Each row has a name. After each piece below comes the name of the row it's from, unless a question asks for something else. Each question is about the rows just above it. Places in a row count from 1.

nife: [ 78 -15   8  59  48  16  31   8  43  21  17  45  23  23   7 -12 -24  64
  13  16  44  33  -3   3  34  -1  84  37 -32  75  32  30   2  24  73  65
  89  67  59 -22 -23  20  27  21  -3  -2 -31 -13  10]
Mukan: [-54  28  21 -38 -27   6 -15  16 -18  -4   1 -24  -5  -4   9  21  38 -41
  13   1 -23 -17  20  16  -5  14  22 -19  51 -50  -9  -8  15   0 -46  12
 -65 -46 -39  48  36   1 -10  -4  18  19  43  29   9]
Fuvi: [-31  41  25 -12  -9  22   0  19  -1  19   2 -14  18  13  16  45  44 -21
  18   5  -8  -4  29  13   6  20 -36 -11  50 -42  10  21   3 -57  21  34
 -26 -46 -34  55  35   6  -5  10  23  17  57  30  30]
mupaf: [-34  44  25 -14 -10  23   0  20  -1  20   1 -16  19  13  16  48  47 -23
  18   5  -9  -6  30  14   6  20 -39 -23  53 -46  10   5  34   3 -46  21
 -57 -26 -37  59  37   6  -5   9  24  18  60  32  32]
lafib: [-54  28  10 -38 -27   6 -15  16 -18  -4   1 -24  -5  -4   9  21  38 -41
   3   1 -23 -17  20  16 -17  14 -59 -19  44 -50  -9  -8  15   0 -46  12
 -65 -46 -39  35  36   1 -10  -4  18  19 -24  29   9]
nenat: [ 29 -31 -11  11  12  -8   4   3  10 -13  14  20 -14  -3  -2 -41 -26  23
  -8   8  13  10 -11   5  -6  -8  33  22 -33  47   1 -22 -22  14  51 -10
  52  22  37 -45 -17   7  10  -1  -9  64 -42 -11 -20]
q: [-34  44  25 -14 -10  23   0  20  -1  20   1 -16  19  13  16  48  47 -23
  18   5  -9  -6  30  14   6  20 -39 -23  53 -46  10   5  34   3 -46  21
 -57 -26 -37  59  37   6  -5   9  24  18  60  32  32] -> mupaf
[-11  11  12] begins in row and place -> nenat, 3
[ 34   3 -46  21 -57 -26] begins in row and place -> mupaf, 33
q: [ 29 -31 -11  11  12  -8   4   3  10 -13  14  20 -14  -3  -2 -41 -26  23
  -8   8  13  10 -11   5  -6  -8  33  22 -33  47   1 -22 -22  14  51 -10
  52  22  37 -45 -17   7  10  -1  -9  64 -42 -11 -20] -> nenat
q: [-31  41  25 -12  -9  22   0  19  -1  19   2 -14  18  13  16  45  44 -21
  18   5  -8  -4  29  13   6  20 -36 -11  50 -42  10  21   3 -57  21  34
 -26 -46 -34  55  35   6  -5  10  23  17  57  30  30] -> Fuvi
q: [ 78 -15   8  59  48  16  31   8  43  21  17  45  23  23   7 -12 -24  64
  13  16  44  33  -3   3  34  -1  84  37 -32  75  32  30   2  24  73  65
  89  67  59 -22 -23  20  27  21  -3  -2 -31 -13  10] -> nife

